One vector is turned by the same rotation once a tick. Each row is the vector after some number of ticks, and that number follows the row.
The counts run from 0 to 306.
[ 94 124 109 136 163 123 182 144 120 134 125 105 120 120 158 146 168 126
 100 157 150 157 137 153 102 165 148  94 141 159 109 119 170 188 128 138
 177 178 125  98 136  86 123 152  96 136 117 141 157 107 128]
300
[ 99 123 102 166 170 122 142  94 140 124 148 103 135 122 153 147 156 158
  85 158 146 161 140 154 103 164 130 117 146 126 139 137 131 217 136 148
 138 165 116 104 129  62 114 148  94 138 123 138 134 126 123]
139
[108 113 134 137 176 152 134  89 127 112 152  95 134 132 147 113 155 138
  90 153 110 150 158 138 109 182 138 117 168 136 151 130 137 208 173 119
 146 153 113 106 122  85  86 113 145 120 136 157 150 126 124]
132
[128 152 109 142 152 103 154 123 121  96 123 117 126 118 146 177 148 117
 151 145 146 173 114 142 113 153 147  97 182 123 124 147 148 175 149 172
 138 173  97  80 136  97 153 140 132 158  92 174 158 140 107]
14
[120 165 175 162 180 124 143 130 136  71 154  96 171  95 124 151 137 101
 133 138 109 177 173 149 114 151 119 139 154 120 121 105 151 118 179 137
 161 141 123 117 118  81 132 111 150 129 107 148 162 145  90]
199
[118 172 132 117 153 129 181 124 141  84 132 105 147 112 138 149 158  94
 151 144 134 184 157 135 107 192 141 107 144 120 125  96 152 148 164 135
 162 126 140  85 131 117 135 118 146 124  86 160 185 122 124]
234
[113 153 110 139 156 134 198 139 135 120 121  96 146 110 150 166 158 121
 134 136 166 194 162 142 114 186 118 101 125 146 118 105 163 164 138 140
 150 128 152  95 142  90 124 134 122 126 109 148 177 105 121]
249
[129 156 135 136 161 106 170 119 114  88 120 117 135 127 124 150 136  76
 163 159 130 162 130 154 121 166 161 107 167 156 121 119 158 155 165 138
 186 158 102 101 156 129 136 125 159 134 108 156 178 130 114]
43
[100 148 109 149 156 117 183 140 129  86 134 113 127 116 132 183 163 139
 120 144 150 141 110 137 132 151 139 101 147 145 104 139 174 170 118 151
 169 186 128  94 123  88 148 164 117 141  95 145 153 153 122]
17
[123 140 142 189 177 112 116  90 136  94 148 101 151 120 137 146 120 138
 114 152 125 181 156 147 116 149 130 126 174 130 143 140 129 189 171 147
 120 152  92 117 125  77 125 111 146 145 125 168 150 136  88]
169
[126 129 151  95 155 139 168 145 108  98 125 107 134 111 136 141 192  86
 133 115 119 171 174 145 113 167 131 128 153 145 123 124 176 121 168 120
 171 164 123 101 125  83 109 135 134 137 123 152 180 146 116]
269
[117 136 140 140 174 140 146 131 115  68 125 114 136 138 138 158 146 100
 127 134 115 145 142 110 130 146 129 128 165 153 117 148 208 144 172 144
 160 187  96 113 158  99 109 110 177 130 138 159 162 147 117]
45
[116 147 147 158 161 111 187 137  96  82 131  92 142 116 111 156 137 114
 143 135 138 157 141 168 153 157 139 111 146 177 104 133 155 140 151 129
 188 166 116 115 126 108 126 141 156 138 122 151 185 140 111]
24
[130 132 110 153 155 128 149  95 124  82 108 121 136 148 127 157 154  94
 137 139 153 174 157 147 135 162 116 150 137 159 138 174 177 156 149 126
 153 161  79 119 180  70  96 126 134 124 155 137 152 147 128]
82
[ 99 137 116 183 161 113 143  97 144  75 153 107 128 122 122 149 157 149
  92 139 143 143 135 162 129 133 130 131 143 126 130 156 144 193 134 132
 168 177 109 113 107  54 124 157  94 133 107 133 139 168 122]
156
[126 122 102 151 159 140 147  77 133 115 120 115 135 148 153 146 145 117
 113 158 142 175 162 139 118 190 117 127 151 151 151 154 154 199 154 125
 131 144  92 116 174  87  88 114 138 124 151 153 145 116 128]
99
[ 95 131 115 121 174 150 184 110 133 115 136 102 130 121 138 123 180 108
  97 158 138 140 148 167 102 183 141 117 128 139 136 111 151 182 142 110
 191 148 139 106 135  85  96 149  97 109 116 117 160 129 146]
109
[102 128 146 162 171 119 170 109 119 104 153  85 146 107 110 119 153 136
 101 148 133 154 160 198 125 163 130 125 141 153 131 125 121 169 151 107
 189 153 128 124 104  68 113 155 105 121 122 124 163 144 118]
145
[116 167 153 142 161 139 168 124 144  44 153 101 154 114 113 148 163  98
 130 116 113 149 157 123 138 166 134 126 142 132 120 128 174 128 169 112
 172 150 133 101 112 110 125 115 160 117 103 152 175 166 121]
218
[126 141 123 135 160 122 178  95 118 103 125 115 136 130 117 128 163  87
 138 162 142 170 162 183 113 185 137 131 132 153 137 128 141 157 162  99
 193 134 112 116 161  90 104 138 122 111 130 116 173 125 133]
94
[129 128 110 120 149 138 127  93 139  84 135 127 115 132 129 140 184 100
 107 130 123 158 149 151 109 155 134 150 159 109 155 172 157 168 160 120
 154 170  85 103 137  52 109 147 102 126 123 123 136 177 127]
119
[114 136  87 148 152 125 169  98 134 108 118 118 123 134 129 151 173 114
 119 153 167 169 149 178 115 166 127 132 121 132 139 147 143 180 123 123
 169 149 114 107 157  60 115 164  76 120 126 105 142 140 137]
105
[139 141 156 123 155 113 151 126 105  66 144 109 135 108 119 160 158 105
 141 120 111 167 148 145 134 153 147 109 184 141 126 148 157 131 171 134
 168 176  96  95 110  95 130 135 159 150 113 167 169 161 108]
9
[127 129  93 134 138 102 164 115 119 121 113 125 107 131 143 167 160 111
 131 153 157 174 125 172 109 159 150 110 152 141 125 155 152 186 137 142
 157 183  85  98 151  81 132 158  97 154 110 147 153 125 127]
296
[109 127 128 165 181 126 126 111 129 125 137 108 135 111 154 148 156 143
  93 151 147 176 174 171 103 145 108 145 151 116 142 138 137 173 143 147
 138 158 116 116 129  33 114 151  80 143 132 128 132 130 101]
140
[ 99 134  93 140 156 141 158 114 141  77 120 120 122 136 142 158 179 106
 113 139 154 145 136 134 126 148 117 145 124 134 134 157 193 164 130 124
 174 174 111 111 167  64 103 150  99 115 130 111 137 160 144]
86
[144 168 120 147 139 113 149 100 147  47 139 118 142 123 113 172 150  93
 156 120 136 187 140 134 132 172 133 130 148 113 134 153 157 141 168 130
 156 141  96  98 132  98 139 124 150 131  98 160 167 167 117]
222
[ 93 147 146 145 170 122 157 127 143  89 162 105 134 101 127 131 174 115
  94 154 118 134 138 169 104 145 148 119 153 115 131 109 135 174 148 135
 183 169 137 104  95  71 140 154  96 128  84 124 146 159 119]
160
[134 124 119 160 148 113 140  72 127  86 139 112 130 133 115 132 151 125
 112 134 135 166 149 184 129 168 136 135 155 142 149 176 123 188 160 105
 168 159  85 120 124  74 104 146 115 129 129 144 154 160 123]
134
[108 162 150 188 178 135 145 112 148  73 159  87 165 120 142 155 121 138
 118 138 124 165 159 115 135 164 118 122 148 142 117 125 165 171 163 140
 136 140 126 114 127 103 119 102 177 123 127 175 163 130 107]
202
[103 156 156 157 181 128 144 112 144  77 163  90 154 109 137 129 132 122
 113 165 102 149 146 136  99 168 155 111 170 115 132  97 140 182 174 140
 156 147 131 101 105 111 129 104 158 125  97 170 155 135 110]
183
[124 127  93 130 126 123 168 115 120  88 123 113 114 137 137 171 178 125
 117 110 160 164 131 140 141 163 129 110 141 156 125 177 185 183 139 113
 164 184  98 102 134  78 114 155 121 138 127 159 164 153 142]
277
[116 145 138 128 183 140 150 127 116  95 123 110 141 127 154 151 136  85
 147 156 112 162 138 128 103 165 152 107 180 144 124 120 179 160 179 161
 157 163  99  97 165 117 117  93 176 138 121 165 166 123 108]
44
[106 128 171 157 188 135 129 114 129  78 167  88 143 112 131 120 152 118
  98 133  97 142 164 144 115 149 134 135 174 133 131 131 153 161 177 124
 155 168 114 117  95  80 104 112 148 126 132 157 154 153 107]
166
[127 156 141 148 163 102 179 121 105 100 129  97 138 116 131 150 127 101
 158 152 136 174 137 165 121 176 159  86 172 160 118 119 143 164 160 149
 167 154 109  99 137 125 137 123 158 144 112 171 186 114 105]
25
